In the data rows, the value 128 means zero.
Here are some points, one per row:
[115 126 130 112 140 115 108 111 119 114  92 104 109 103  74 108 115 103 129 116 105 113 106 142 112  87 126 122 106  59 120 106 102 110 131 130 101  76 132 101 104  93  99 135 113 106 130 154 175 184 221 234 241 241 242 222 230 208 213 185 180 238 185 220]
[119 113 147  89 165 127 109 132 176 211 191 142 153 122 108  91  93 102  78 123 104 151 100 107 122  74  89  86 125 122 130 139 162 223 255 255 254 228 238 174 162 112 143  98 112  89 121 101  88  87  70 120  85 132  85  99  98  91  95 110 108 128  98  91]
[112 141  57 141 106 152 148 171 240 215 176 185 141 195 157 130 116 122 127  82 116 120 119 147  71  80 107 104 135  73 103 176  74 109  91 107 130 149 143 135 157 157 161 184 109 161 141  88 127 135 146  73 127  97 105  80 102 101 126  96  80 146 152  46]
[118  85 107  83 131  88 177 146 162 105 184 182 153 151 126 184 138 145 151 104  82 121 119  67  98 104 123  70  97  65 125 125  99 117 121 116  95 128  91 101  94  97  70 128  66 125  92 152  82 133 101 150 153 140 113 142 137 134 106 103 205 128 160 163]
[122  88 125  98 102 111 108 105  78 106 108 104 109  95 115  93 103 104  87 103 103 102 109 104 100 134 118  85  93  87  84 131 133  97  97 121 114 110  96 116 150 167 151 118 116 141 133 118 141 189 206 230 206 242 208 169 144 133 140 143 106  72 116  89]
[152 168 141 238 186 216 171 170 131  91  76 138 113  93  72  77 128  62 109 122 124 122 103 128  91  93  54 105 103 141 140 181 255 123 209 134 160 210 151 172 129  98 116 132 147 132  84 132 135 120  77  54  90 134 102 104 102 124 102  81 103 119 100 139]
[107 116 111 127  97 102 101 103  99  89 109 133 126 154 141 151 165 192 196 218 220 227 194 203 209 179 152 148 165 148 111  97 106 119 145  96 115 128 115 103  99 115 102  98 117 126 133 151 158 195 189 176 162 149 127 152 120  96 102  89 100  96 132 104]
[103 103 102 114 112 100 104 135 117 152 142 170 150 138 137 156 180 180 198 231 236 195 201 182 147 136 155 135 125 125 132 110 121 116  87 129 100 123 117 104  96 121 100 102 103 117 133 100  94  96 100  95 132  94 107  99 100 102 103 129  97  90 120 125]
[ 88 101 119  82  99 104 102  98 107  92  96  95 107  97 109  95 104 104  98 108  98 101 105 103 115 105 103  96  96  86 126  92  94 115 129 117 108 102 123 114 128 162 209 234 252 255 255 219 205 160 122 103 102  91  93 102  99 103 103  99 108 111 118 122]
[189 193 182 157 192 167 160 164 179 180 126 155 150 151 191 184 207 195 175 173 158 162 170 148 153 170 147 125 117 145 103 111 125  82 132 102 105  92 119  99  90 120 101 101  94 118 124  98 130  93  90 136 128 109 110 103 105 111 103  91 110 102 119 118]
[112 150  97 105  76 112 112  81 112 106 107  91 120 106 139 107 114 132 128 110 110  98 185  93 163 184 177 166 193 182 226 204 201 216 190 218 237 223 165 162 136 152 166 106 133 138 138 130 118 151 155 137 182 118 150 138 148 172 141 127 150 125 147 195]
[125  82 106 108 106  52 102 132 101 102  79  85 103 152 126 145 126 103 121 110  67 110  68 149 152 149 172 228 128 237 255 235 214 215 202 207 143 110 110 107 137 141  78 153  96 104 128  91 117  67  97 106 127 132 158 175 127 119 170 124 104  86 127  81]
[232 182 194 177 154 138 116 115  96 110 120 104 137 132 162 176 156 177 166 170 160 122 131 112 110 111 126 104 121  90 114 118 114 140 142 169 154 168 206 204 239 207 183 196 156 174 132 147 144 133 114 113 109 100 107 102 107 109 109 119 111 114 135 123]
[132 157 184 156 182 158 216 134 121 102 107  83 127  63  66  94 114  93 113 121 118 109 164 142 163 154 125 150 179 154 138 213  76 139 143 101 128  85 108 118  97 123  93  90 118  60 122 123 104  77  96 120 123  76 101  91 121  93  90 150 111  91 170  62]
[144 179 207 212 174 142 107 112 126 130 123 157 166 165 161 164 124 113 114 117  95 102 112  91 125  85 126  99 126 119  97  86 122  89  84 124 118 111 100  92 124 123 123 123 121 119 127 101 105 115 119 115 124  93  94  98  96  96  98  88 122  86 111 121]
[ 79 106 108 114 101  98 106 105  80 105 104  99 105  97  99 100 108 103  99 105 100 112 107 104 111 104 102 104  94 139 103  93 107  95  91 111  95 113 126 194 208 222 251 243 237 173 182 181 153 141 134 149 135 109 114  88  87  94  92  95 126 127 121 101]
[ 96  71 128 123 142 162 179 170 180 159 224 223 250 214 249 196 159 167 143 144 102 105 106 136 147 123 120  96 110 152 144 123 126  95 123 117  52 128 105 111 151 105 112 102 137  78  84  88 155 152  73  97  89 151 128 141 138 181 201 182 133 192 201 196]
[128 120 122 104 101 128  96  80  77 103 127 139  52 104 130  97 103 124  68 111 131 131 135 123 107 181 156 169 225 189 117 173 162 201 161 112 122  43 170  79  83  75 105 155 145 102 120  95  65 100 116 154 131  82  44 138 134 156 184 179 199 153 193 153]
[127 122 120  91 103  95  94  92 102 106 107  99 123 114 103 117 126 133 175 194 213 254 255 255 255 249 225 205 209 148 172 154 142 111  97 109  90 121 124 108 113 122 113 114 103 127 100  97 125  97  90  90  93 119 109  98 103 106 102 104 114 115  93 121]
[143 119  75 110 101 102  95 101 123 132 123 106  90 103  88 130  81  81  93  93 119 112  89 108 102 118 142 151 177 222 193 167 195 177  97 100 101 135 122  95  92 104  98  87 123 165 145 247 255 255 217 202 164 133 141  80  89  95  67 122 115 116  92  96]
[120  85 117 125 130  95  94  95 101  95 124 111 108  94 138 115 150 158 173 168 135 137 106 109 142 112 112 152 189 148 159 106 109  81  88  92 100 130 111 127  93  79 104  96 127 119 112 104 119 117 141 160 159 164 164 139 146 119 125 114 119 161 111  89]
[240 233 218 219 220 164 204 207 182 190 202 186 134 138 118  99 101 116 116  94 102 107 103 135 113 141 108 142 108 114 104 118  95 114 110 112 155 148 131 178 165 188 173 181 208 202 215 187 189 168 185 155 127 121 118 140 134 108 136 113 118 116  96 127]
[123 122  93  76 131  96  80 131 104 126  43  96 119  93 100 123 101 101 125 102  99 110 118 101  97  99 131 119  82 118 101  75  97  72 135  77 122 155 163 158 165 190 150  67 127 107 135 120  66 153  63  79 116 123 122 197 194 195 200 202 177 125  99 107]
[115 131 101  83 103  96 102 104  76 133  96 122  95  98  96 101 105 107  76  80 132 109 119 108 106  94  62  90 125 114 117  93 119 125 108 113 122 106  57 100  74 132 124  94 112 130 119  48 123  85 105 140  70 137 192 175 198 188 163 166 185 214 247 251]
[ 95 112 102 107  82 107 110  95 106 134 142 163 189 208 205 226 243 208 213 160 153 138 111 128  95 118  83 100  96  90  93 117 107 129 106 119 135 109 126 134 143 135 122 137 153 130 147 149 150 120 143 141  99 114  96  98 104 100 100 129 104  96  79 125]
[117  84  87 107  99 169 133 151 199 184 181 155 163 152 110 162 119 149 118 101 125  70 153 148 158 125 113 201 108 132  81 100 143 162  90  89 149  66  73 101  93 124 101 127  99 124  70 177  72  91 119  71 100 118 119 134 160 154 146 149 105 125  55 104]
[105 130 106 145  76 103  83  80 110  98 129  62 120 122 126  89  97 101 123 106 129 110 121 104  79 132 101 118  39 145  90 101  96  73  93 129 129 112 117 100 102  64  98 102 116  99 118 125 140  94 146  95 171 181 177 166 159 187 191 246 250 216 195 146]
[223 224 215 181 202 221 214 217 180 195 192 158 171 181 183 154 186 142 143 154 140 153 120  97 110 115 118  96  95 103 146  86 102 138  95  96  92  90 123  92  86  88 133  94  96 115 121  96  87 100 128  99 131 105 141 110 100 104  96 127 104 116 110 114]
[112 112 114  94  86 123 108  97  97  85 102 126  90 126 105  99 100 101  91  96 102  96  93 106 129 112 104 100 122 101  92  81  79 105 130 125 170 195 249 243 187 166 122 146  91  99 101  88 101  79 115 125 146 157 170 162 162 143 116  96  94  97 102 117]
[ 47  85 125 164 142 196 200 204 162  89 107  68  71  77 107  79  77 122  94 124 163 140 107 134 147 175 255 171 148  91  94 128 144 152 154 185 141 147  30 115 144  57 140  99 114  94  62 131  99 139 164 122  18  78 103 100  96 116 121  81  99 137  55 194]
Along one direction, these points spread out more than along any other. Take the direction at right angles to it along which they spread out most. Then take the direction at right angles to both along which they spread out most. Go by this last direction. For each point below, how far along it does it lie, from 0 to 99? The average is 50, and the first point in the table lies past the average. One standard deviation of the points above along it is 16.
[144 179 207 212 174 142 107 112 126 130 123 157 166 165 161 164 124 113 114 117  95 102 112  91 125  85 126  99 126 119  97  86 122  89  84 124 118 111 100  92 124 123 123 123 121 119 127 101 105 115 119 115 124  93  94  98  96  96  98  88 122  86 111 121] 57
[240 233 218 219 220 164 204 207 182 190 202 186 134 138 118  99 101 116 116  94 102 107 103 135 113 141 108 142 108 114 104 118  95 114 110 112 155 148 131 178 165 188 173 181 208 202 215 187 189 168 185 155 127 121 118 140 134 108 136 113 118 116  96 127] 51
[118  85 107  83 131  88 177 146 162 105 184 182 153 151 126 184 138 145 151 104  82 121 119  67  98 104 123  70  97  65 125 125  99 117 121 116  95 128  91 101  94  97  70 128  66 125  92 152  82 133 101 150 153 140 113 142 137 134 106 103 205 128 160 163] 70
[223 224 215 181 202 221 214 217 180 195 192 158 171 181 183 154 186 142 143 154 140 153 120  97 110 115 118  96  95 103 146  86 102 138  95  96  92  90 123  92  86  88 133  94  96 115 121  96  87 100 128  99 131 105 141 110 100 104  96 127 104 116 110 114] 71
[189 193 182 157 192 167 160 164 179 180 126 155 150 151 191 184 207 195 175 173 158 162 170 148 153 170 147 125 117 145 103 111 125  82 132 102 105  92 119  99  90 120 101 101  94 118 124  98 130  93  90 136 128 109 110 103 105 111 103  91 110 102 119 118] 62
[ 95 112 102 107  82 107 110  95 106 134 142 163 189 208 205 226 243 208 213 160 153 138 111 128  95 118  83 100  96  90  93 117 107 129 106 119 135 109 126 134 143 135 122 137 153 130 147 149 150 120 143 141  99 114  96  98 104 100 100 129 104  96  79 125] 62
[107 116 111 127  97 102 101 103  99  89 109 133 126 154 141 151 165 192 196 218 220 227 194 203 209 179 152 148 165 148 111  97 106 119 145  96 115 128 115 103  99 115 102  98 117 126 133 151 158 195 189 176 162 149 127 152 120  96 102  89 100  96 132 104] 48
[125  82 106 108 106  52 102 132 101 102  79  85 103 152 126 145 126 103 121 110  67 110  68 149 152 149 172 228 128 237 255 235 214 215 202 207 143 110 110 107 137 141  78 153  96 104 128  91 117  67  97 106 127 132 158 175 127 119 170 124 104  86 127  81] 25
[119 113 147  89 165 127 109 132 176 211 191 142 153 122 108  91  93 102  78 123 104 151 100 107 122  74  89  86 125 122 130 139 162 223 255 255 254 228 238 174 162 112 143  98 112  89 121 101  88  87  70 120  85 132  85  99  98  91  95 110 108 128  98  91] 28
[103 103 102 114 112 100 104 135 117 152 142 170 150 138 137 156 180 180 198 231 236 195 201 182 147 136 155 135 125 125 132 110 121 116  87 129 100 123 117 104  96 121 100 102 103 117 133 100  94  96 100  95 132  94 107  99 100 102 103 129  97  90 120 125] 54
[128 120 122 104 101 128  96  80  77 103 127 139  52 104 130  97 103 124  68 111 131 131 135 123 107 181 156 169 225 189 117 173 162 201 161 112 122  43 170  79  83  75 105 155 145 102 120  95  65 100 116 154 131  82  44 138 134 156 184 179 199 153 193 153] 42
